In the rows, 128 means zero.
One turn moves each row of this set onto another row. After a few examples, where does it send each row asked below?
Filag: [116 108 151 133 149 152 155 136 132 120  93 156  89 141 126 104 132 135
 144 109 137  98 150 146  99 113]
gataf: [ 94 124 135 116 103 131 120 116 133 135  97 147  86 130 137  86 126 145
 138 144 139 130 165 126 136 116]
tubag: [ 95 102 140 157 122 176 120 127 147 115 128 151 114 126 104 116 124 162
 126 141 133 101 157 125 114 118]
nezir: [ 97 120 135 114 103 130 120 120 137 131 101 146  88 130 137  87 127 143
 145 148 139 128 167 129 137 115]
zitif: [108 107 151 136 154 150 148 136 130 124  89 156  85 138 131 105 135 142
 140 109 140  93 147 141  98 113]
nuf: [119  94 120 127 126 131 141 122 172 139  97 146 123 155 149 130 149 161
 144 110 129 143 135 113 149 127]
Vodo: [122 116 144 125 146 128 161 132 157 134  96 156 109 173 156 126 142 136
 144 102 130 127 140 125 118 133]
muv: [106 113 157 129 140 151 157 134 132 120  96 164  88 139 124 105 125 137
 136 106 148  88 147 140 105 122]
nivi: [ 98 114 133 165 126 182 125 116 136 122 116 149 109 129 104 108 125 160
 113 133 125 116 154 124 108 114]
Rata: [ 80 116 134 156 121 147 120 121 168 135 142 144 129 146 116 121 129 176
 119 139 128 126 144 121 128 140]
liki: [ 90 112 130 154 120 149 126 125 171 136 146 145 134 140 114 120 124 166
 123 138 128 136 146 126 123 143]
sopo: [ 93 111 139 161 123 179 121 119 140 116 122 148 109 133 104 113 129 166
 119 137 127 104 156 123 116 113]
Zunel: [ 99 116 128 118 109 129 119 123 136 138  97 145  87 119 140  86 124 140
 142 146 140 135 164 129 128 117]
vedel: [ 89 118 123 165 131 152 122 116 160 144 132 139 126 145 118 114 133 172
 114 134 117 146 144 124 117 133]
Litu: [114 111 155 129 141 153 159 134 135 118  97 162  91 142 122 104 127 131
 141 107 141  96 151 144 103 118]
fimi: [100 115 131 115 106 129 118 124 139 134 100 145  89 123 139  89 126 140
 148 148 139 131 167 131 132 116]
Vez: [104 110 144 128 154 120 148 136 152 141  91 156 102 162 165 130 141 150
 138 103 143 112 131 115 116 139]
fov: [102 109 130 163 125 180 128 123 141 124 121 150 114 118 105 109 117 153
 115 134 129 121 154 126 103 120]
tegor: [115 120 148 122 138 126 166 132 158 135  98 164 109 169 153 126 133 135
 137  98 141 122 137 121 122 144]
Mori: [114 109 142 129 156 124 150 135 155 138  92 152 105 169 164 129 147 145
 145 105 132 122 137 122 114 130]
pul: [102 109 155 133 147 148 150 134 129 123  91 161  84 137 129 106 130 143
 135 108 147  86 145 137 103 119]
tib: [110 106 124 125 114 132 149 116 166 144  96 157 120 153 144 127 138 161
 125 101 141 138 129 103 155 140]
dezi: [111  91 116 130 132 127 136 125 168 146  93 147 119 144 154 130 147 166
 136 110 136 139 129 106 144 131]
Mir: [ 80 119 131 161 127 149 118 116 160 141 134 140 124 149 118 117 134 179
 114 136 121 132 143 120 125 134]
Fop: [105  98 119 129 125 128 140 121 164 149  92 153 118 143 151 128 139 167
 125 104 143 136 125 101 148 139]
Tik: [ 95 115 123 160 125 151 127 122 166 142 140 142 132 139 116 115 126 163
 120 136 121 148 146 127 115 138]
lorem: [ 96 122 130 119 107 130 120 118 132 139  94 146  85 123 139  85 124 143
 136 144 140 134 162 126 131 117]
mapa: [101 102 133 158 123 177 125 129 147 120 128 152 117 115 105 114 117 155
 124 139 135 111 155 127 107 123]
Subo: [104 117 148 124 143 122 158 134 154 140  95 164 105 161 159 128 132 143
 132 100 149 112 131 114 122 147]
bedul: [118 103 124 124 115 134 150 117 171 137  99 153 124 161 142 127 144 158
 136 105 131 141 135 110 155 133]

nuf -> bedul
Filag -> Litu
Where do these go?
Zunel -> fimi
sopo -> nivi
Mir -> vedel
Vez -> Mori

One turn moves each row of this set onto another row. After a few examples, where does it send each row asked below?
zab: [ 92 169 116 123 118 107 116 128 131 111 120 115 154 114 139 120 114 118
 149 142 149 135 127 132 133 140 154 132 121 117 121 135 130 158 116 149]
riza: [124  83 126 114 136 121 106 132 135 125 113 132 145 132 140 121 125 123
 166 158 172 133 108 126 124 136 136 153 123 135 125 106 132 154  98 127]
tun: [138 108 113 107  98 123 157 141 145 114 129  99 135 127 131 132 101 131
 174 146 129 104 146 137 111 135 143 124 121 125 116 108 118 127  78 141]
Riri: [144 117 113 103 111 119 157 136 151 110 142 108 134 124 127 120 103 123
 173 148 125 108 141 135 117 130 138 129 121 119 125 108 122 120  73 142]
lini: [113 118 127 114 122 143 116 148 108 131 111 111 140 138 152 127 126 145
 158 162 138 158 122 125 121 141 180 128 140 122 122 127 150 119 133 104]
gumem: [128 131 133 111 141 145 115 145 118 127 133 117 129 129 145 111 129 137
 155 165 131 161 111 125 127 137 170 136 138 109 135 127 153 117 121 104]
nor: [126 121 136 112 128 156 113 152 112 134 120 105 127 129 144 123 129 149
 158 163 133 156 114 128 119 141 171 130 134 111 127 126 149 124 123 104]
Zef: [101 167 128 120 112 125 113 137 129 120 116 101 142 106 133 125 115 127
 152 142 147 131 124 137 127 144 149 129 114 112 118 135 127 170 111 150]
kof: [139 127 120 119 135 116 112 155 115 127 133  92 120 115 135 130 120 124
 171 115 118 121 136 145 113 164 140 115 113 116 111 112  94 119 117 142]
rines: [125 106 103 111  98 108 160 134 143 108 124 108 149 135 137 131  99 125
 173 145 132 107 150 133 114 132 151 123 126 133 115 109 120 119  84 138]
pif: [132 116 103 108 111 103 160 129 148 104 140 117 145 133 134 119 100 117
 172 148 128 110 145 132 121 128 147 129 128 126 123 109 124 113  80 139]
sofak: [115 126 122 116 136 132 118 141 114 123 125 123 141 140 152 114 126 134
 156 165 136 161 117 124 128 136 178 135 143 118 129 127 154 111 131 104]
rana: [140 138 114 118 152 101 114 145 121 119 151 108 122 117 134 115 119 110
 169 118 117 127 133 142 123 158 138 123 117 112 120 114 100 108 115 143]
tuvus: [112 143 134 109 132 105 135 140 125 125 134 115 146 120 123 123  92 143
 139 131 144 122 105 121 127 113 137 133  78 106 122 124 116  93 113 132]
susit: [ 90 163 119 125 108 117 114 135 126 117 110 105 152 113 139 128 114 126
 150 140 151 132 129 135 127 143 156 127 118 120 114 134 128 164 118 149]
baf: [123 131 102 124 146  86 119 141 116 114 137 116 140 129 145 121 117 107
 169 117 123 129 141 139 124 158 150 120 124 125 114 113 100 101 127 141]
gati: [138  99 127 115 139 125 119 136 131 127 115 110 151 108 134 118 119 148
 149 116 117 131 122 133 110 121 153 127 136 121 119 108 128 115 103  68]
Mizu: [101 138 127 113 126  96 138 138 120 124 123 118 157 128 130 129  91 142
 138 130 148 122 111 119 127 113 144 131  82 113 117 125 115  89 120 131]
reri: [139 103 126 116 145 121 119 132 133 124 121 114 152 108 134 113 119 144
 149 117 116 133 120 131 113 118 152 130 138 119 122 108 129 111 103  69]
Buzad: [113 137 138 109 122 117 133 147 121 132 125 104 143 117 122 132  92 152
 140 129 144 119 108 122 120 116 137 129  73 107 117 124 110 102 113 133]
vef: [134 102 122 118 144 114 120 130 131 121 118 117 158 112 136 113 117 141
 149 116 118 133 123 131 115 118 156 130 140 122 120 107 130 108 106  67]
Bog: [124  82 126 114 136 122 106 132 135 126 113 131 145 133 140 122 126 123
 167 158 174 133 107 126 124 136 136 152 122 134 124 106 132 153  98 127]
Sadef: [122 120 108 125 128 101 116 151 109 123 120  98 137 129 145 136 116 120
 172 113 125 123 145 142 114 163 152 113 119 128 103 112  95 111 129 140]
Rodad: [103 174 124 121 122 118 114 132 133 115 127 110 143 107 133 115 116 120
 151 143 146 135 122 134 132 140 147 132 117 109 126 135 131 163 108 150]
nirof: [124  83 126 115 137 122 106 132 135 125 113 130 145 132 140 121 126 123
 167 158 173 134 107 126 125 136 135 152 122 134 124 106 131 154  98 128]
lalum: [133  98 124 118 137 119 119 133 130 124 112 112 157 113 138 119 117 147
 150 114 119 131 124 132 111 120 157 126 138 124 116 107 127 112 108  67]
tas: [102 131 131 113 116 108 135 146 117 129 114 107 153 125 128 138  90 151
 140 127 149 118 113 121 121 118 145 126  77 114 112 125 112  98 121 130]
fibi: [124  84 127 114 136 123 106 133 135 126 113 130 145 133 139 121 125 124
 167 158 173 134 107 126 124 135 135 153 121 135 124 106 131 154  97 127]

Mizu -> tas
Riri -> pif
Where do these go?
zab -> susit
kof -> rana
lalum -> gati
gumem -> sofak

One turn moves each row of this set onto another row. After a few examples, where does it send each row asked below?
meti: [138 138 111 103 132 131 169 118 165 112 111 151 163 119 128 120  93 124
 109 104 133  97 109 107 127 122 142 105 137 126]
gudi: [123 143  93  97 118 129 118 126 159 101  92 163 146  98 111 121 123 116
 122 129 161 113 123 113 130 125 129 102 114  95]
kiren: [139 137 121 124 116 147 177 155 156 118 102 152 160 117 104 102 114 131
 136 119 130 116 125 106 146 122 149  91 126 120]
tido: [131 132 119 123 118 149 105 141 144 125 100 163 119 121 127 104 120 153
 132 121 124 108 147 131 145 128 122 107  89  87]
kaz: [132 123 128 121 111 153 162 141 143  99  96 154 111 119 114 109 117 122
 137 130 120 102 131 132 153 155 156  96 113 107]
lof: [141 127 115 140 122 166 110 139 159 123  90 163 161 137 103 108 107 142
 124 114 121 104 136 104 143 110 128  88 131  82]
Rigol: [ 96 148  88 102 114 164 115 128 171  98 102 159 133 117 119 120 107 120
 120 121 125 117 131 105 145  97 138  91 127  88]
ros: [148 118 119 143 111 139 161 140 137 119 127 135 138 107  87 114 102 116
 134 105 132 124 119 120 150 123 137  99 139 114]
Gisip: [116 117 106 114 122 163 144 134 153 102 113 147 126 102 105 140 130 138
 136 122 106 104 145 116 145 153 174  94 122 105]
bubik: [108 135 104 116 139 131 128 122 149 115 114 164 119 118 138  85 115 132
 139 122 137 109 117 131 139  83 139  97 118  91]
veg: [112 104  90 117 115 146 119 121 135  91  74 161 146 113 117 116  98 118
 126 109 141 110 134 103 133 146 143  96 137 113]
fasud: [131 127 100 110 134 128 168 116 151  97 132 144 170 105 125 128 120 158
 125 103 126 100 122 102 131 118 166 109 134 104]
Zezu: [129 129 112  87 121 134 157 112 154  92 107 152 118 112 139 132  97 127
 110 117 119  93 123 130 135 153 147 113 115 115]
zoz: [139 119 115 140 124 170 119 138 157 120  88 169 159 136 111 105  99 153
 121 107 120 102 140 104 151 112 134  85 129  82]
Fizof: [141 129 114 139 127 135 136  98 143 121 143 129 113 117 100 128  90 112
 128  98 135 116 121 137 151 121 139  98 132  93]
gesi: [116 132  91 126 119 143 147 114 157  90 138 130 160 104 122 135 115 169
 143 100 118 106 149 106 146 126 159 107 127  92]
suf: [115 132  97 117 121 142 149 113 147  96 136 136 144 104 124 133 122 168
 150 106 120 107 161 111 150 122 161  98 121  85]
mog: [134 122 118 121 149 137 113  96 135 106 106 169 136 132 145 113  96 158
 107  99 134 105 132 134 139 144 141 112 105  85]
ramo: [114 129  97 109 127 159 141 116 167 114 136 138 147 110 110 142 117 159
 119 101 100 122 148 114 138 113 177  96 120  97]
Minet: [124  94 112 105 109 133 137 146 119 102  93 165 137 107 118  95 101 144
 108  96 126 134 120 124 139 121 151 104 121 113]
Duniz: [126 131 115 151 110 143 135 109 144 119 138 127 115 139 113 110 110 115
 140  94 122 119 120 122 124 109 136 108 136 106]
seru: [130 118 120 105 137 127 132 132 146 108 103 178 146 105 114  95 132 135
 107 116 145 110  99 130 139 107 162 100 120  86]
pako: [134 133 115 126 115 154 107 136 148 125  94 163 113 123 126 107 105 146
 129 117 126 113 151 129 143 132 113 103  90  92]
zofil: [129 135 110 113 119 127 139 108 146 106 132 134 104 120 123 129 114 111
 122 110 128 106 105 127 115 137 136 122 120 116]
Kur: [109 110  98 107 135 127 145 121 131 101 115 157 142 119 131  90  88 157
 128 104 145 137 141 142 161 113 160  96 113  97]
bufek: [127 125 112 145 117 135 131 107 143 113 140 120 112 139 112 116 102 128
 135  97 119 117 109 132 122 121 140 113 129 112]
Vize: [114 131 103 112 139 156 139 124 160 113 133 139 133 103 105 141 123 168
 130 110  96 119 142 123 139 123 173  92 120  96]
tutag: [141 138 116 151 127 140 135 113 150 118 143 132 120 105  94 126  99 114
 135  99 130 116 118 130 151 121 128 101 140  94]
sabu: [107 118  93 118 115 157 126 115 147  91 104 151 142 133 107 112  70 116
 110  99 143 137 133 123 164 128 148  89 136  95]
zup: [148 134 106 113 124 142 123 117 147 108 104 156 170 131 118 123  77 157
  94  94 131 134 134 111 134 119 118 105 122  92]
Mopef: [132 129 113 117 150 143 115  95 152 107 102 171 138 137 145 113 101 160
 109 105 137 100 135 129 134 141 141 105 103  81]
tet: [152 136 112 115 120 138 129 121 150 111 108 158 161 136 120 112  79 158
  94  91 137 132 127 116 137 111 115 106 114  87]

Rigol -> sabu
ramo -> Fizof
Where do these go?
zoz -> tet
veg -> Minet
gesi -> bufek
zup -> mog
kiren -> meti
ros -> fasud

